(in the rows, 128 means zero)
Families of rows that turns and mirrors carry onto each other, the same ones carrying the whole set onto itself: the rest of each named row's family, in list order
4 families of 8 rows
j975: [ 73 163 123 113  83 126 127 110 116 110  88  84 113 133 124 129 131  94
 109 137 126  92 135 121]
j582: [112 143  98 124 109 169 126 133 101 111  90 131 104 130 118 130 125  76
 146 128 131 121  82 117]
j333: [107 115 106 112  98 171  97 105 164 141 112 112 146 159 111 104  92 112
 120 102 150 145 119 116]
j583: [127 153 135 113 115 141 119  86 104 101 116  67 150 145 122 134 112 107
 110 146 150 115 138 134]
j678: [103 154  95 125 105 166 140 131 109 133 104 128 105 135 112 131 130  80
 142 123 108 131  73 117]
j364: [111 163 131 115 121 158 119 129 123 130 118  77 174 139 101 133 145 144
 105 109 151 141 101 142]
j421: [118 144 118 134 113 142 136  99 119 143 122 109 110 182 102 126  80  81
 120 134 125 137 114 109]
j255: [121 125 112 142 108 150 134  82 125 138 121 112 111 170  99 119  78  87
 126 132 121 137 106 120]
j924: [100 128  98  93  99 172 109  98 155 138 123 107 151 160 119 119 102 104
 122 108 150 165 128 114]
j876: [114 128 103 104  98 168 115 104 161 145 116 124 154 165  99 112  92 119
 127 118 149 150 142 122]
j233: [ 86 134  84  87  96 167 115 141 134 120 106 128 135 128  98 110 141 101
 157 119 140 143 133 138]
j990: [ 73 144 137 140  99 152 117 154 149 117  87  92 144 129 101 106 132 126
 134 131 100 121 100 153]
j708: [104 141 108 128 104 165 137 140 105 109  90 132 112 139 108 128 128  78
 137 129 100 133  78 114]
j972: [123 139 108 144 120 144 132 102 121 150 122 114 102 172  97 125  89  91
 119 120 145 131  96 118]
j83: [ 85 165 125 124  82 127 142 106 130 117  94  84 110 134 123 136 119  91
 108 140 101 101 131 124]
j424: [100 159 128 117 126 152 128 138 125 127 124  78 162 145  94 131 134 146
 116 109 156 155 117 152]
j302: [ 78 120  79  83 110 152 121 132 140 123  89 117 134 133 106 113 138  91
 154 111 149 130 127 132]
j201: [ 91 120  81  89 124 163 121 135 130 123  98 115 148 133 106 109 139  95
 166 130 137 140 113 143]
j461: [107 140 136 130 129 152 114 137 132 123 124  77 164 137  77 126 136 137
  96 116 150 145 108 144]
j713: [ 63 139 143 134  88 152 108 141 145 119  75  93 146 139  99 102 125 132
 123 123 116 112 111 141]
j871: [ 98 153 134 134 125 145 128 130 121 137 110  85 159 156  88 127 133 151
 101 107 161 137 106 144]
j165: [139 152 129 118 107 155 126  87 106  95 115  82 148 137 124 141  99 120
 106 135 144 121 139 129]
j683: [ 88 167 134 113  85 140 128 117 118 111  83  83 121 128 106 135 111  87
 114 147 110  92 141 113]
j728: [ 88 120  81  83 118 151 126 141 131 121 107 113 146 133  95 108 151  99
 148 113 130 139 120 139]
j306: [ 72 141 141 135 102 142 127 137 135 122  81  87 147 137  83 108 134 131
 134 124  99 114 102 155]
j705: [117 127 102  95 100 174  94 108 149 138 131 104 159 161 115 106  96 110
 119 112 143 150 131 115]
j119: [132 142 113 146 110 150 137  99 137 141 121 130 112 171 104 132  94  89
 108 142 132 141 103 114]
j441: [ 75 168 143 120  71 139 128 103 124 110  90  81 115 137 123 134 122  92
 108 129 104 110 124 118]
j121: [133 164 131 117 108 153 113 103  93 106 131  74 141 130 104 141 111 108
  98 135 150 117 135 123]
j57: [109 143  98 132 106 158 132 135 110 110 109 136  98 131 106 127 138  74
 141 144 120 133  91 131]
j919: [ 66 141 143 129 100 148 124 152 156 123  75  90 151 134  83 118 134 116
 112 129 107 119 109 132]
j615: [135 153 129 127 112 152 116  96  91  97 111  83 145 135 123 136 118 120
  98 137 158 108 118 127]

The rest of the family of j333: j975, j582, j972, j302, j713, j871, j615
The rest of the family of j683: j876, j233, j461, j119, j121, j57, j919

Families of rows that turns and mirrors carry onto each other, the same ones carrying the whole set onto itself: the rest of each named row's family, in list order
4 families of 8 rows
j873: [ 99 158 154 126 168 174 147 115 137 114 116 123 105 157  83 154 118 125
 169 116 155 118 101 121 144 127 141 146  92 128 166 120 101 116 127 135
 117 115 152 100 119 117 120]
j112: [141 149 139 126 109 161 120 120 132 125 115 126 132 179 120 145  99 144
 150  92  91 124 102 109  88 133 100 124 106 123 185 128 105 165  94  95
 142 139 154 102  99 122 159]
j52: [138 106 129 107  89 167 148 132 110 150 117 135 143 163 123 138  83 133
 154 109 114  92 102  89 123 146 101 108 142 137 143 100 112 149 128 124
 126 104 122 117 108 150 158]
j817: [140 123 136 116 101 160 125 119 131  78 124 118 135 165 134 122 104  95
 132  91  92  96  95  91  94 143  96  81 108 147 147 114  92 155 123 136
 114 143 137 140 115 105 148]
j287: [133 145 173 115 106 142 113 128  93 106 130 139 118 155 103 130 116 131
 123 107  85 126  84 106  93 112 108 120 115 149 134  86  99 164 129 113
 137  98 122 135 114 118 169]
j253: [ 74 150 138 130 159 192 125 124 154 113 122 120 116 133 106 110  96  93
 145 110 104 126 104 115 130 110 133 102  86 131 137 123 100 118 150 182
 125 135 151 115 116  75 147]
j918: [ 96 167 139  92 162 185 136 117 131 138 146 128 102 127 118 136  95 114
 130 140 142 120 133  80 153 148 125 112 118 120 161 106 112 108 114 157
 116  96 144  99 134 107 139]
j827: [131 142 168 122 106 138 117 146  96 123 137 119 131 130 121 122  89 138
 121 107  89 120 102  91 102 103 103 118 121 158 148  87 104 165 130 104
 141 105 129 131 132 112 155]
j236: [149 134 142 112 110 156 125 139 137  99 132 121 149 151 132 120 115 109
 137  86  83  82  89 100  96 134  68  87 110 142 149  97  97 148 135 138
 118 148 148 122 113 113 129]
j831: [ 75 177 147 109 169 188 129 119 150 124 121 102  95 132  97 122 102 135
 131 120 103  93 114 134 133 107 121 107 112 130 148  87  91  93 143 126
 135 106 142 109 143  99 144]
j223: [ 94 160 138 123 154 169 136 126 152 104 118 114  90 161  97 140 105 139
 182 110 149 104 112 118 143 132 133 141  78 109 161 119 104 131 123 152
 138 140 158  98 115 123 120]
j46: [124 144 164 124 107 154 131 133  92 121 119 142 130 154 133 127 106 136
 118 107  80 131  97 115  94  94 102 115 121 155 143  88  84 151 122 114
 139 108 122 139 129 120 174]
j938: [ 92 149 142 127 152 175 139 110 165 125 108 118 102 144  95 131 106 126
 171 106 140 116 101 113 134 131 145 145  79 137 168 143  85 122 115 163
 133 137 165  98 116 108 133]
j883: [ 80 159 147 119 160 194 127 135 124 121 108 119  94 132 102 118  96 148
 144 126 100  96 114 140 143 108 115 107 101 132 135  87  84  89 139 160
 136 106 142 128 145 117 146]
j711: [ 94 149 146 125 156 178 144 112 134 115 120 124 105 152  73 141 115 148
 171 112 149 112 104 136 150 147 144 125  91 124 169 120  92 122 121 139
 122 138 167 103 102 107 124]
j60: [148 137 141  98  98 152 119 116 137  81 137 129 129 165 130 112 114 103
 145  96  90 105  91  82  82 141  82  90 113 129 146 104  93 146 122 135
 104 127 139 119 105 116 142]
j90: [ 89 167 131 101 162 187 113 114 125 147 136 137 116 125 121 121  83 143
 143 150 131 121 136  88 160 141 115 123  99 116 159 113 104 131 110 172
 125 107 151  94 130 123 141]
j957: [148 151 152 112 110 160 116 101 126 121 124 126 136 172  97 137  83 151
 160 107  79 116  97 113  83 130  93 114 123 117 175 126 107 150  99  99
 129 135 144  96 105 123 171]
j89: [ 73 157 127 116 155 194 118 123 151 104 122 119 145 131 100 138 102  85
 133 135 118 113  96 119 138 126 129 116  90 133 143 126 100 114 154 154
 108 126 152  90 105  88 142]
j501: [129 141 168 106  91 153 134 140  89 132 118 141 126 142 117 114  95 141
 112 110  79 103  80  86 108 117 112 117 123 154 133  80 101 148 122 114
 151 122 119 120 123 108 159]
j695: [ 92 149 142 116 168 193 140 112 139 161 122 133  98 127 113 140  93 137
 143 125 128 114 123  85 153 143 132 123 102 104 160 126 109 135 106 180
 131  98 143 104 128 110 140]
j172: [ 73 145 146 109 162 194 131 130 142 145 118 120  84 122 101 102 105 139
 124 111 106 114 117 119 139 109 115 119  93 137 138 101  81 107 130 158
 135  97 137 113 156 107 153]
j810: [146 143 140 126  95 159 120 127 120 100 116 127 142 161 118 107 110 117
 124  88  76  89  78  72 102 120  87 101 109 139 139 101  87 154 130 127
 106 142 138 124 113  89 128]
j880: [157 134 140 115 104 171 130 134 116 121 112 141 143 176  89 123  96 145
 145  93  91 112  85  96  94 138  96 118 104 132 176 125 118 146  98 106
 123 157 156  95 102 106 148]
j318: [125 114 142  96 102 185 138 100 108 149 117 136 145 161 135 132  89 139
 133 109 103  98 100  93 127 155  90  93 119 134 152 106 111 169 121 128
 127 109 116 111 115 158 161]
j785: [ 78 150 120 133 136 183 104 135 136  87 127 112 116 125 106 129  97  92
 138 131 112 129 113 111 143 121 135 116  85 131 136 130  93 117 148 169
 116 139 159 107 114  87 150]
j212: [140 125 140 111  82 173 138 104  99 167 117 134 138 170 119 128  89 149
 146  99  99 107  89  73 138 144  97 110 129 134 149 101 120 144 119 119
 119 123 132 107 107 130 157]
j949: [150 134 134 133 117 157 118 120 113 130 118 137 154 163  91 132 104 141
 152 103  87 124 108 115  99 135  99 118 133 132 180 129 102 158 112 101
 132 154 162  96 101 123 158]
j445: [ 73 162 159 110 159 186 133 134 128 119 130 105  89 125  92 111  82 145
 136 119 114  94 111 133 144 111 119 103  98 132 142  86  76 114 133 130
 135 107 126 115 145  91 132]
j2: [ 82 171 126 122 143 195 113 141 148 110 138 120 134 131 111 130 104  97
 135 126 120 119  99 124 142 120 110 104  81 135 143 118  85 116 142 168
 104 138 158  99  98  70 135]
j120: [ 81 152 128 104 143 183 139 126 125 150 142 139 106 128 128 136  88 131
 144 144 138 124 129  85 162 147 130 122 117 106 153 103  93 115 108 154
 117  95 145  93 113 101 137]
j612: [135 123 141  96  87 174 124 106 115 148 124 131 143 163 121 148  91 131
 139 119  98  90  85 100 123 149  85 108 122 139 130 107 107 151 124 131
 119  99 111 111 104 147 178]

The rest of the family of j817: j112, j46, j711, j318, j445, j2, j120
The rest of the family of j60: j873, j287, j918, j831, j957, j89, j612
The rest of the family of j501: j253, j938, j695, j172, j810, j880, j212

Families of rows that turns and mirrors carry onto each other, the same ones carrying the whole set onto itself: the rest of each named row's family, in list order
3 families of 6 rows
j54: [135 141 146 103 182 154 187 113 160]
j488: [155 147 116 108 186 131 127 154 111]
j793: [125 143 125 101 164 122 130 134 110]
j591: [133 165 146 104 171 117 150 132 104]
j922: [131 123 137 106 173 108 179 138 164]
j85: [135 114 112 139 167 132 163 149 156]
j59: [126 148 149  79 175 120 160 119 135]
j399: [141 146 151  87 173 113 149 116 115]
j324: [144 129 129 141 171 109 177 155 149]
j624: [146 160 143 128 183 169 182 118 140]
j202: [158 143 128 120 185 182 153 114 127]
j113: [149 116 139 127 171 107 175 137 158]
j497: [149 141 150 115 180 163 184 103 150]
j872: [161 110 112 141 176 138 154 149 149]
j699: [160 153 119 117 193 177 151 135 125]
j381: [161 130 107 139 189 146 156 161 147]
j685: [132 147 128 115 179 184 160 113 135]
j224: [153 136 125 106 175 123 121 134 106]

The rest of the family of j922: j54, j488, j59, j699, j381
The rest of the family of j793: j591, j85, j324, j624, j685

